(in the rows, 128 means zero)
Families of rows that turns and mirrors carry onto each other, the same ones carrying the whole set onto itself: the rest of each named row's family, in list order:
11 families of 3 rows:
Q_469: [150 143 116 116 115 112  94 123 130 103 103 128 124]
Q_761: [149 136 135 123  87 150 119 151 136 127 142 123 128]
Q_170: [125 129 121 138 127 115 108 139 136 126 108 132 130]
Q_383: [137 147 134 107 119 111 104 141 144 100 106 129 133]
Q_317: [113 123 137  82 105 137 119 135 107 130 101 107 118]
Q_975: [139 136 128 124  94 140 115 150 137 117 142 127 138]
Q_824: [147 124 125 104 106 131 118  95 128 137 107  95 147]
Q_382: [175 142 139 120 110 134 105 127 136 127 108 136  96]
Q_3: [158 143 149 134  96 112 107 130 141 157 112 108 110]
Q_937: [166 124 146 111 111 143 128  99 136 156 114 115 122]
Q_33: [148 126 114  78  85 122 117 116 118 141 110 113 122]
Q_791: [139 135 155 103 113 135 140 124 149 115 124 123  94]
Q_417: [128 123 154  89 109 146 128 138 115 144 107 125  98]
Q_189: [118 135 134  96 112 120 129 120 142  97 118 108 119]
Q_822: [133 135 154 110 147 130 123 141 123 137 128 127 130]
Q_892: [131 124 131 108 119 111 119 129 111 114 107  95 150]
Q_442: [168 140 121 107  91 137  96 124 122 121  96  96 113]
Q_420: [110 125 144  91 123 128 122 137 117 126 108 137 114]
Q_259: [155 126 143 137 109 146 118 143 136 156 108 120 101]
Q_331: [150 125 160 123 136 117 134 134 127 131 121 136 120]
Q_701: [148 132 157 101 123 153 124 141 114 153 120  95 120]
Q_357: [142 144 138 136 107  94 101 128 142 140 113 117 126]
Q_881: [168 146 159 109 108 140 116 145 146 131 109 128 100]
Q_272: [138 133 143  91  93 144 133 122 136 116 114  85 104]
Q_518: [161 126 131  87  95 126 125 120 127 152 119 139 104]
Q_516: [163 122 156 108 102 143 131 133 112 145 108  87 117]
Q_268: [124 133 136  97 129 132 114 137 109 130 117  91 147]
Q_314: [145 126 134 115 128 119 122  97 140 135 117 132 141]
Q_521: [136 125 115 124  95 137 105 138 122 138  96  84 130]
Q_487: [146 142 133 127  90 106  99 128 133 145 105  89 128]
Q_641: [142 135 125 119  83 147 114 150 132 120 137 111 138]
Q_4: [153 144 134  94  88 138 104 141 131 117  96  85 126]
Q_235: [140 128 116  87 106 105 118 117 127 132 118 144 124]

The rest of the family of Q_487: Q_3, Q_357
The rest of the family of Q_824: Q_937, Q_314
The rest of the family of Q_420: Q_317, Q_417
The rest of the family of Q_331: Q_892, Q_516
The rest of the family of Q_521: Q_170, Q_259
The rest of the family of Q_383: Q_881, Q_4
The rest of the family of Q_791: Q_189, Q_272
The rest of the family of Q_235: Q_33, Q_518
The rest of the family of Q_975: Q_761, Q_641

Families of rows that turns and mirrors carry onto each other, the same ones carrying the whole set onto itself: the rest of each named row's family, in list order:
4 families of 4 rows:
Q_660: [135 134 101 171 126 133 137 142 146 160 151 150 117  97  94 119 128 150
 156 136 126 114 143 102 119 145 143]
Q_63: [124 135 133 150 116 126 138 165 110 136 114 146 116 103  80 114 141 123
 154 156  96 126 156 113 117 123 131]
Q_348: [ 93 115 111 120 121 130 126 123 108 110 120 129 141 128 122 149 128 141
 149 128 119 136 127  95 170 128 114]
Q_343: [107 125 116 138 130 125 123 130 122 114 129 116 132 115 111 135 104 155
 119 117 167 128 126 121 139 109 141]
Q_564: [ 86 111 115 122 121 125 126 133 110 117 123 133 136 126 120 148 121 139
 150 117 113 131 132  93 168 123 108]
Q_940: [122 141 130 152 102 119 135 159 107 142 109 151 121 108  94 109 145 124
 160 146 104 121 158 117 114 125 130]
Q_196: [128 133 132 149 115 126 135 164 111 143 117 148 117 105  77 113 138 128
 156 156 101 124 154 119 110 130 132]
Q_508: [122 140 125 146 114 124 132 160 111 136 113 152 119  96  78 111 140 124
 152 147 100 119 162 119 113 135 120]
Q_711: [144 128 111 174 125 139 144 147 139 154 153 144 119  96  89 114 131 152
 161 137 122 116 138 111 124 148 140]
Q_472: [102 128 114 126 124 128 116 133 119 103 129 117 141 105 114 129 111 153
 122 117 164 135 122 109 142 116 143]
Q_718: [145 138 103 166 120 137 144 147 148 145 157 142 120 102  96 112 139 142
 153 135 133 118 138  99 126 152 145]
Q_282: [146 135 109 174 124 143 147 145 142 153 153 142 118  95  96 116 132 158
 159 136 128 120 137 110 126 141 141]
Q_23: [ 97 116 113 121 123 128 136 136 108 110 118 122 131 125 109 160 128 138
 145 124 109 133 127 102 169 135 108]
Q_131: [109 131 113 127 124 126 119 137 126 105 133 113 140 106 114 134 109 157
 124 115 163 141 124 111 137 117 148]
Q_744: [ 99 118 114 126 122 125 127 127 109 106 117 127 142 132 121 149 126 138
 152 128 110 139 132 100 169 125 110]
Q_551: [106 129 108 115 127 129 121 134 123 106 135 126 135 109 107 129 110 156
 120 115 169 134 126 114 140 115 135]

The rest of the family of Q_551: Q_660, Q_564, Q_508
The rest of the family of Q_343: Q_940, Q_718, Q_23
The rest of the family of Q_744: Q_63, Q_282, Q_131

Families of rows that turns and mirrors carry onto each other, the same ones carrying the whole set onto itself: the rest of each named row's family, in list order:
4 families of 8 rows:
Q_982: [160  78 131 106 135 139 119 118 122 139 106 155 126 126 116]
Q_441: [167 117 179 135 155 125  89 113 110 139 138 129 125 109 130]
Q_988: [165 103 170 126 154 128 105 102 112 156 123 139 136 140 127]
Q_485: [151  90 135 106 153 137 110 109 115 146 106 154 123 109 137]
Q_486: [157  83 140 110 146 128 101 127 107 152 110 151 120 108 134]
Q_511: [162 125 177 141 133 133 108 121 127  99 144 117 123 138 124]
Q_889: [137  96 121 124 130 130 111 142 130  95 117 143 101 126 131]
Q_179: [147 121 170 145 138 127 111 129 127 106 147 122 117 156 128]
Q_816: [138  93 121 123 142 139 118 142 134 103 108 147 102 122 127]
Q_899: [138 126 163 139 153 144  97 129 133 101 157 125 113 128 134]
Q_52: [171 113 170 138 159 123  95 104 116 146 142 140 123 112 124]
Q_13: [176  80 130 105 142 136 119 119 119 141 119 160 119 131 120]
Q_456: [164 105 178 127 159 131  99  98 120 150 135 142 130 137 122]
Q_558: [144 102 134 110 139 146 125 141 142  88 126 134 116 136 119]
Q_156: [160 110 184 123 151 133  94 112 111 144 131 155 138 136 124]
Q_601: [159 116 171 142 151 126 107 115 106 152 142 132 131 115 134]
Q_114: [156  84 131  97 148 127  99 125 112 143 119 152 119 105 130]
Q_305: [150 126 159 147 154 135 112 136 137  94 143 122 105 125 126]
Q_986: [144  99 110 131 135 141 116 127 136  99 126 141 100 128 133]
Q_912: [165  74 127  95 144 135 108 114 122 141 125 145 124 124 116]
Q_491: [161  75 127  96 149 144 114 115 129 135 113 143 119 130 121]
Q_237: [164 101 184 118 145 134 101 113 110 153 132 139 136 129 128]
Q_592: [141 125 170 150 154 132 107 134 135 103 147 131 105 133 129]
Q_726: [165 112 160 144 143 126  93 104 106 151 145 136 128 117 133]
Q_943: [146 123 174 142 138 129 104 130 121 112 146 115 131 148 124]
Q_482: [144  90 120 119 136 146 122 135 136 100 124 133  98 117 135]
Q_480: [146  99 135 104 137 148 107 136 138  83 127 146 115 135 117]
Q_75: [142  88 130 102 152 140 102 122 114 148 119 160 124 117 139]
Q_16: [144  94 131 117 128 144 108 136 137  86 131 121 116 136 114]
Q_308: [136 123 165 148 140 141 101 130 130  96 145 119 115 120 127]
Q_229: [164 120 169 143 129 131 107 135 121 101 154 126 118 144 123]
Q_369: [136  96 126 108 128 135 107 137 131  88 126 133 118 139 119]

The rest of the family of Q_912: Q_889, Q_179, Q_52, Q_456, Q_114, Q_592, Q_369
The rest of the family of Q_899: Q_13, Q_156, Q_986, Q_726, Q_480, Q_75, Q_229

Families of rows that turns and mirrors carry onto each other, the same ones carrying the whole set onto itself: the rest of each named row's family, in list order:
5 families of 4 rows:
Q_513: [121  66 134 119 141 123 127 107 111 166 122 119 118]
Q_737: [130 129 124 150 140 104 129 137 126 119 147 116 122]
Q_164: [132 116 125 166 145 128 121 123 113 145 141  78 132]
Q_363: [149 118 117 148 124 118 128 123 125 125 159 116 110]
Q_218: [124  83 128 113 138 130 114 116 104 160 127 140 127]
Q_848: [119 117 111 150 139 123 141 115 139 118 157 110 113]
Q_604: [115 113 143 155 161 126 121 120 123 147 154  88 140]
Q_251: [116  85 113 131 145 123 120 118 122 166 114 135 113]
Q_236: [127 118 113 157 130 110 129 119 137 118 155 106 135]
Q_763: [106  89 133 101 124 131 131 124  94 148 130 125 128]
Q_56: [106  72 120 108 114 135 130 109 109 144 136 118 138]
Q_366: [108  91 126 106 109 144 125 134 113 144 127 102 130]
Q_74: [ 96  76 115 108 126 143 140 117 118 137 136 116 119]
Q_639: [119 114 137 162 154 114 124 126 127 134 146  83 128]
Q_924: [119 126 132 155 153 122 110 140 118 127 149 101 137]
Q_481: [103  79 119 105 114 122 135 120 104 128 130 106 137]
Q_41: [135  72 117 130 134 131 122 115 108 169 115 111 124]
Q_206: [128  65 130 128 155 121 120 118 124 163 128 126 128]
Q_37: [102 115 127 160 154 130 120 127 101 140 156  91 123]
Q_771: [133 122 114 142 126 101 138 107 128 118 148 112 128]

The rest of the family of Q_363: Q_251, Q_366, Q_37
The rest of the family of Q_604: Q_481, Q_206, Q_771
The rest of the family of Q_763: Q_737, Q_218, Q_924

Families of rows that turns and mirrors carry onto each other, the same ones carrying the whole set onto itself: the rest of each named row's family, in list order:
4 families of 4 rows:
Q_525: [183 126 128 131 150 100  96 138 152 134 147 132 135 106 142  99]
Q_723: [161 112 104 116 128 137 127 116 122 165 177 118 159  99 152 135]
Q_844: [148 107 108 103 135 131 122 124 123 174 179 112 153 103 144 131]
Q_868: [163  98 143 124 159  97 115 133 121 151 144 137  96 110 130 113]
Q_993: [171 103 107 113 118 135 123 109 105 143 139 140 149  86 147 139]
Q_334: [161 111 120 108 122 132 109 102  97 156 138 137 149  91 145 143]
Q_108: [159  93 132 128 170  98 108 139 129 142 145 140 105 109 132 107]
Q_938: [185 127 123 137 167 108  93 130 143 131 151 145 128 101 141 106]
Q_862: [159  96 110 111 121 138 123 109 112 161 144 132 146  87 144 149]
Q_897: [163 101 139 120 158  90 104 142 130 147 152 137 106 120 136 104]
Q_433: [174 120 123 132 167  99  97 132 145 132 145 138 127 103 145  95]
Q_439: [152  91 142 126 172  97 110 135 132 147 142 136 112 117 138 120]
Q_386: [162 114 117 105 124 134 120 124 115 174 178 120 156 104 143 139]
Q_327: [167 110 121 108 115 134 122 110 105 153 143 130 155  93 142 147]
Q_138: [179 124 131 126 153  97  94 129 138 126 141 135 119 104 133  98]
Q_661: [157 109 115 113 129 134 114 132 114 163 184 118 163 111 139 137]

The rest of the family of Q_897: Q_723, Q_862, Q_138
The rest of the family of Q_334: Q_938, Q_439, Q_661
The rest of the family of Q_868: Q_525, Q_844, Q_993

Families of rows that turns and mirrors carry onto each other, the same ones carrying the whole set onto itself: the rest of each named row's family, in list order:
5 families of 8 rows:
Q_11: [132 114 129 130 136 113 148 140]
Q_948: [108 163 117 140 122 132 131 106]
Q_599: [141 120 127 116 122 116 140 138]
Q_710: [117 148 136 123 110 135 108 116]
Q_849: [108 153 110 162 138 134 120 113]
Q_762: [115 163 114 145 128 131 111 112]
Q_32: [127 111 124 161 154 132 132 124]
Q_554: [114 159 119 122 110 128 127 113]
Q_574: [138 104 106 147 128 129 130 140]
Q_498: [130 145 103 131 103 142 125 108]
Q_603: [133 109 145 129 132 122 127 139]
Q_174: [126 117 127 147 148 117 152 133]
Q_364: [140 108 124 142 142 126 111 140]
Q_777: [135 102 108 140 122 128 142 138]
Q_103: [134 146  99 138 110 142 113 111]
Q_285: [129 149  99 148 116 145 120 104]
Q_248: [126 147 102 142 110 145 132 102]
Q_600: [133 106 105 158 135 131 136 134]
Q_454: [124 113 142 154 150 129 136 126]
Q_541: [121 143 122 115 102 137 118 115]
Q_200: [138 115 125 136 142 111 128 147]
Q_853: [135 104 130 121 124 124 136 138]
Q_633: [108 147 122 134 115 144 139  99]
Q_338: [123 110 146 136 136 126 147 128]
Q_616: [120 161 115 128 116 127 107 119]
Q_267: [133 117 123 152 154 116 132 139]
Q_556: [116 151 131 140 124 138  98 114]
Q_337: [123 148 110 139 123 127  95 132]
Q_712: [123 108 130 140 136 130 157 122]
Q_994: [107 152 133 147 127 142 118 103]
Q_241: [132 129 119 164 157 126 135 122]
Q_566: [133 112 140 147 147 125 117 137]
Q_651: [118 144 118 114 102 124 126 129]
Q_445: [147 125 119 140 142 118 110 141]
Q_684: [130 104 108 150 129 131 149 131]
Q_141: [127 124 127 140 136 124 164 119]
Q_378: [112 150 115 155 132 145 115 102]
Q_381: [107 150 137 130 113 139 128 105]
Q_880: [102 149 118 138 116 132 150 110]
Q_888: [124 147 115 136 120 138  94 118]

The rest of the family of Q_445: Q_599, Q_849, Q_337, Q_241, Q_651, Q_141, Q_880
The rest of the family of Q_556: Q_710, Q_603, Q_454, Q_338, Q_994, Q_566, Q_381
The rest of the family of Q_633: Q_32, Q_364, Q_541, Q_853, Q_712, Q_378, Q_888
The rest of the family of Q_948: Q_11, Q_762, Q_554, Q_174, Q_200, Q_616, Q_267

